128 stands for zero in the data rows.
Here is a table of points, one per row:
[24,98,219,154,134,186,170,186,98,65,57,108,180,114,146,76,89,83,158,100,136,102,97,62,
 109,179,181,97,191,116,160,127,117,136,155,142,111,130,95,129,125,201,112,155,139,147,109,129]
[124,175,161,41,127,181,83,131,70,110,138,131,81,182,80,134,156,108,118,123,214,153,167,138,
 121,163,154,27,125,139,122,100,121,86,90,215,28,161,128,113,130,154,164,126,189,169,164,135]
[78,143,146,117,122,95,143,155,200,225,47,178,107,92,70,105,151,160,59,116,95,107,125,191,
 133,152,161,177,119,181,111,116,145,41,94,112,103,166,164,181,188,106,122,150,139,134,115,162]
[147,190,169,101,255,118,172,139,122,133,134,110,203,126,174,136,131,78,101,179,75,185,103,109,
 139,169,192,185,152,92,105,118,163,150,103,135,104,100,158,179,122,48,125,56,116,161,169,141]
[139,91,116,129,131,160,228,134,91,95,190,153,113,141,89,105,97,148,124,112,171,151,120,99,
 145,182,163,169,109,138,156,87,141,69,24,91,138,129,143,96,120,83,140,206,141,176,88,113]
[94,69,157,157,106,140,92,143,100,163,130,132,92,163,28,139,90,166,148,161,112,164,108,97,
 129,128,168,141,142,108,75,133,90,179,156,152,147,107,66,104,184,94,140,134,189,145,252,204]
[95,111,125,41,140,138,126,64,164,108,120,105,103,138,135,117,140,165,139,192,118,85,111,119,
 103,136,125,50,96,126,148,104,87,145,98,146,153,59,211,128,212,111,117,100,110,217,129,98]
[148,132,80,85,139,151,136,215,122,77,122,145,131,140,162,129,142,82,108,141,196,84,74,178,
 112,88,82,135,76,99,138,166,151,124,124,158,81,176,42,196,98,74,91,135,160,136,55,182]
[119,89,41,114,85,180,88,117,103,137,165,154,174,61,112,114,172,152,49,151,103,69,96,64,
 102,167,175,95,139,128,163,157,94,113,198,123,150,187,135,128,207,104,154,138,81,127,119,137]
[87,192,75,134,107,95,176,148,106,87,116,100,106,114,130,114,141,69,155,139,123,124,172,161,
 33,53,217,89,96,164,36,78,120,123,209,150,186,117,135,133,77,106,69,199,79,138,155,119]
[227,165,134,135,166,152,96,157,152,128,90,155,118,117,140,158,126,180,231,127,106,93,143,155,
 48,167,181,122,171,120,134,132,162,206,101,89,123,149,64,81,144,75,181,170,57,201,118,171]
[157,76,136,148,105,135,151,130,84,138,165,74,50,133,197,158,160,160,109,70,119,85,109,144,
 132,142,139,154,143,49,138,108,87,21,126,212,166,79,108,160,110,95,128,108,79,80,118,255]
[65,140,124,132,159,88,92,86,131,124,55,112,160,135,119,170,76,159,137,48,106,119,0,147,
 116,85,114,102,146,133,89,118,82,146,131,81,100,140,128,115,83,142,161,102,207,118,75,175]
[164,126,119,61,77,142,152,86,150,153,144,104,136,204,166,47,124,152,139,116,60,71,151,155,
 100,133,126,132,198,124,91,115,47,156,136,61,81,149,93,205,107,51,97,114,196,91,137,68]
[148,44,120,141,183,66,132,162,96,66,144,107,63,127,76,134,118,169,143,143,128,123,145,167,
 165,155,104,100,155,160,136,114,201,153,255,89,66,155,170,160,115,109,179,117,120,98,160,135]
[137,70,112,83,172,143,93,210,74,145,159,92,202,189,107,123,166,101,49,77,55,142,157,98,
 126,72,146,140,118,200,184,149,134,170,86,120,132,72,123,97,99,180,91,134,92,86,125,131]
[115,155,102,193,150,129,170,40,46,129,62,93,173,165,166,151,118,141,45,133,214,69,141,94,
 117,142,70,203,100,132,68,163,139,165,127,103,117,170,194,122,124,116,148,215,98,146,189,159]
[54,152,175,166,126,120,150,147,104,211,152,136,36,134,154,137,116,136,93,165,125,126,213,108,
 151,123,112,91,120,127,116,255,168,172,115,80,133,123,22,175,148,126,127,148,132,124,90,77]
[168,170,84,170,117,149,129,118,201,160,123,140,131,157,100,107,84,132,103,190,158,95,138,46,
 102,161,111,71,199,198,68,174,159,141,115,214,142,108,158,83,57,87,137,67,140,70,51,172]
[100,160,142,87,123,145,150,113,177,195,137,153,159,142,102,109,38,159,136,133,117,110,129,125,
 126,66,59,95,81,125,162,35,245,120,95,133,179,102,116,179,117,162,144,195,136,80,166,170]
[143,92,165,94,71,98,196,156,144,161,64,148,62,93,122,135,195,45,95,168,130,82,108,148,
 59,90,110,204,147,108,117,157,160,126,122,165,122,162,155,54,118,189,163,60,163,134,146,64]
[146,156,85,124,89,115,164,133,49,162,120,112,110,131,137,51,138,149,197,200,108,151,88,152,
 216,44,170,144,88,112,124,163,127,158,104,170,48,66,175,81,137,114,133,154,131,92,122,131]
[185,153,176,101,205,74,101,128,112,137,202,117,92,87,177,111,56,104,121,194,186,107,43,164,
 110,153,126,139,60,154,148,155,77,155,151,115,215,164,124,101,162,178,126,118,165,96,136,143]
[105,166,132,208,174,146,77,118,132,139,105,88,146,85,146,68,148,118,92,153,118,97,122,155,
 105,135,85,74,111,144,200,177,148,69,125,96,89,75,125,129,111,117,36,98,155,158,204,176]
[131,109,152,167,140,175,54,131,144,85,156,199,205,116,144,118,220,126,125,131,153,164,150,175,
 143,156,84,136,90,80,0,85,140,153,142,178,127,90,95,170,171,169,125,137,154,124,121,102]
[159,52,95,128,183,108,119,155,146,190,96,154,115,103,113,143,155,177,194,53,242,137,93,93,
 95,111,157,114,126,151,130,145,175,147,113,144,90,115,148,146,123,143,24,72,80,132,172,80]
[136,195,114,138,169,127,108,96,103,95,113,176,111,191,159,134,110,122,167,55,95,94,180,95,
 188,100,157,175,136,136,148,142,191,112,168,154,92,148,159,103,198,167,159,81,159,113,117,141]
[134,82,112,159,127,207,129,113,189,142,112,177,129,172,223,155,149,86,148,156,87,172,132,194,
 136,74,118,67,135,116,168,194,103,112,99,106,160,157,164,85,59,147,188,154,121,144,221,155]
[125,108,113,61,162,114,138,60,84,116,81,255,132,166,133,129,123,213,95,191,155,121,117,156,
 155,98,128,142,178,93,164,124,95,123,157,122,142,110,90,156,100,164,76,140,85,148,112,104]
[186,102,39,120,161,151,122,74,59,97,74,81,76,15,95,127,125,120,134,116,79,210,135,98,
 151,102,143,118,140,150,105,150,152,116,62,101,211,152,101,204,102,165,134,110,201,176,115,106]
[161,97,115,149,120,83,182,158,199,91,119,168,96,167,75,146,184,70,78,148,134,104,135,102,
 186,130,125,115,144,114,120,68,90,213,89,40,146,117,100,119,135,175,89,129,135,138,130,224]
[37,180,131,119,142,141,157,169,132,101,233,125,184,91,51,106,161,183,118,154,152,124,111,203,
 142,44,136,159,213,118,129,165,127,119,125,130,177,155,152,111,119,121,204,84,106,135,103,143]
[156,163,148,147,105,180,132,125,117,151,180,80,124,133,122,52,242,164,165,118,116,137,105,93,
 48,123,87,155,79,142,167,104,165,165,151,52,116,154,158,102,160,144,100,129,194,114,93,150]
[148,170,165,212,109,98,133,30,89,130,106,139,131,193,39,97,173,79,115,121,97,121,76,162,
 147,146,148,96,55,131,182,87,134,94,150,128,151,165,41,103,81,121,145,75,69,155,119,80]
[185,104,115,202,97,101,217,156,142,91,166,149,186,118,117,162,77,172,163,111,100,88,110,177,
 96,167,115,101,95,119,96,185,130,49,104,98,78,59,104,135,166,178,162,110,137,119,175,66]
[152,240,80,130,78,194,95,149,144,130,162,184,88,34,127,172,107,98,85,99,123,112,67,90,
 186,160,165,132,161,75,167,86,123,158,153,122,73,115,136,123,99,150,109,178,144,64,207,75]
[161,118,236,144,70,178,104,126,130,54,109,98,106,77,142,135,119,193,122,122,100,58,106,98,
 188,19,81,139,129,162,93,134,123,141,71,145,131,164,128,110,138,125,100,129,86,160,109,119]
[60,106,63,131,121,87,200,170,124,127,127,151,127,83,188,105,115,141,127,137,39,144,125,59,
 137,159,39,91,51,134,124,56,104,172,115,184,87,177,103,119,109,97,169,62,102,157,139,123]
[140,96,142,175,138,106,88,99,185,101,112,116,119,125,142,56,128,100,134,177,116,192,68,138,
 176,147,107,180,184,230,141,115,119,115,116,193,101,119,81,119,158,105,114,212,58,71,110,90]
[101,78,96,157,106,73,96,117,126,139,182,173,151,168,113,197,107,74,153,119,112,173,79,115,
 143,121,102,100,131,76,116,179,150,97,135,127,131,174,170,60,152,44,35,179,181,155,78,105]
[109,113,115,103,82,94,103,118,72,140,131,144,112,125,217,69,109,60,164,159,127,134,132,132,
 127,155,101,108,213,115,86,77,173,91,127,53,130,98,152,109,205,207,107,116,96,141,83,184]
[123,182,153,105,82,66,109,170,137,85,81,53,145,140,124,213,170,155,125,171,185,139,123,65,
 157,117,111,100,141,99,108,110,112,84,77,39,143,92,118,111,143,77,109,91,94,53,165,83]
[124,150,81,98,186,146,156,115,117,139,125,137,148,118,74,128,177,100,232,140,119,47,170,107,
 159,189,35,181,153,146,137,149,77,77,136,154,209,71,84,81,110,148,123,136,184,97,137,115]
[171,87,154,113,149,161,191,108,186,103,104,66,158,179,133,183,105,136,135,166,121,184,135,88,
 82,84,162,148,145,101,168,114,143,98,175,184,132,180,116,164,185,146,120,164,193,80,141,105]
[119,157,189,98,15,63,106,161,140,122,98,167,181,121,150,146,179,149,219,107,145,160,133,90,
 177,178,143,163,98,153,188,180,157,146,186,159,205,124,174,200,83,95,124,141,160,180,147,159]
[86,118,80,211,99,138,116,94,163,134,186,98,101,153,154,199,100,78,122,99,166,74,144,153,
 132,85,165,180,153,160,185,76,145,203,123,183,139,61,135,194,176,114,127,88,163,204,116,84]
[90,127,91,79,102,80,80,71,187,50,124,119,156,88,122,166,93,122,133,135,101,132,225,142,
 95,142,195,176,42,164,131,173,103,119,100,137,56,129,87,84,154,154,113,133,128,90,130,189]
[181,96,121,127,74,71,82,156,103,127,105,88,184,135,73,89,86,53,118,134,173,91,149,176,
 128,154,101,96,128,98,186,147,85,167,79,140,128,108,191,213,125,121,210,161,112,118,112,107]
[85,139,90,59,121,98,81,125,142,84,160,101,105,166,145,86,125,113,116,24,122,136,94,154,
 117,149,83,136,163,126,103,151,200,135,76,138,199,177,81,96,158,97,148,110,76,108,228,87]
[139,146,177,189,137,77,139,134,104,91,162,194,123,85,127,79,68,164,126,93,145,175,239,138,
 81,119,104,143,171,97,169,114,42,151,101,171,126,192,172,112,101,124,44,89,134,115,163,124]
Along one direction, these points spread out more than along any other. How far along it is each point below, from 0 to 99? The average is 50, and the first point in the table lies past the average. One standard deviation of the points above along it is 16.
[158,106,158,80,58,186,196,84,114,109,89,117,147,104,167,134,100,163,33,94,153,187,140,212,
 153,189,133,101,110,168,140,134,184,174,191,117,170,56,111,50,116,85,118,86,160,102,95,127] 46
[164,134,182,132,161,180,143,140,108,155,125,136,119,140,79,184,119,103,146,70,56,86,149,158,
 188,157,156,60,90,131,66,152,126,151,131,161,171,188,222,169,156,145,65,122,89,73,96,112] 58
[146,170,96,157,176,99,128,174,213,105,99,135,72,176,154,28,140,161,76,43,156,172,111,67,
 133,109,160,114,81,87,109,183,61,106,160,116,173,63,161,125,142,148,206,158,141,155,88,98] 46
[159,182,102,138,92,87,104,151,159,133,173,34,130,185,115,170,124,206,92,158,78,184,135,138,
 135,182,107,147,161,78,126,134,154,112,150,173,94,170,134,136,80,255,92,143,93,228,98,122] 57
[125,66,151,112,125,106,56,155,119,203,177,110,144,140,182,125,106,162,121,146,145,71,149,107,
 162,152,204,174,100,196,58,74,118,88,130,103,134,155,130,106,21,150,146,134,172,167,148,74] 53
[153,147,199,92,138,53,140,67,75,158,180,193,127,99,133,194,172,100,94,90,85,161,116,66,
 23,87,93,94,168,180,128,133,119,116,130,134,97,59,123,157,118,126,190,181,112,111,92,131] 46
[118,131,120,149,104,210,37,200,70,133,66,166,96,180,99,154,41,128,136,172,85,175,127,139,
 37,135,96,223,83,105,135,97,112,109,131,101,148,94,161,129,110,108,126,68,91,105,86,103] 51
[122,132,137,83,164,129,144,120,157,237,105,38,145,55,101,137,104,116,137,70,142,149,158,171,
 144,137,82,151,140,54,123,114,76,174,177,154,102,104,104,62,128,121,108,183,96,165,88,115] 51
[169,154,105,157,128,141,143,193,111,182,103,123,187,121,176,168,120,116,136,115,183,173,173,133,
 182,68,92,81,144,215,153,64,50,68,162,97,137,176,82,111,202,113,171,101,125,152,120,127] 48
[140,88,165,91,113,181,121,67,196,126,190,125,137,96,80,90,67,29,161,100,171,161,164,67,
 160,84,122,159,93,81,93,152,149,85,194,60,78,123,133,150,95,108,141,78,60,174,132,165] 58
[79,113,162,120,202,159,99,156,169,63,141,119,67,104,144,194,160,124,137,151,102,108,166,162,
 153,153,109,133,129,140,162,95,132,106,150,92,107,106,167,116,72,78,136,187,143,135,99,89] 55
[111,84,131,184,148,91,75,87,138,152,117,118,169,88,155,103,151,154,139,153,148,123,188,125,
 104,119,209,99,116,1,157,62,188,140,87,135,151,152,117,92,111,115,170,120,153,43,75,99] 56
[47,127,94,132,113,179,173,74,144,147,156,109,99,143,141,161,177,138,197,136,185,197,93,152,
 116,180,141,143,111,167,139,153,74,156,83,91,109,168,148,204,108,190,152,93,64,40,114,151] 46
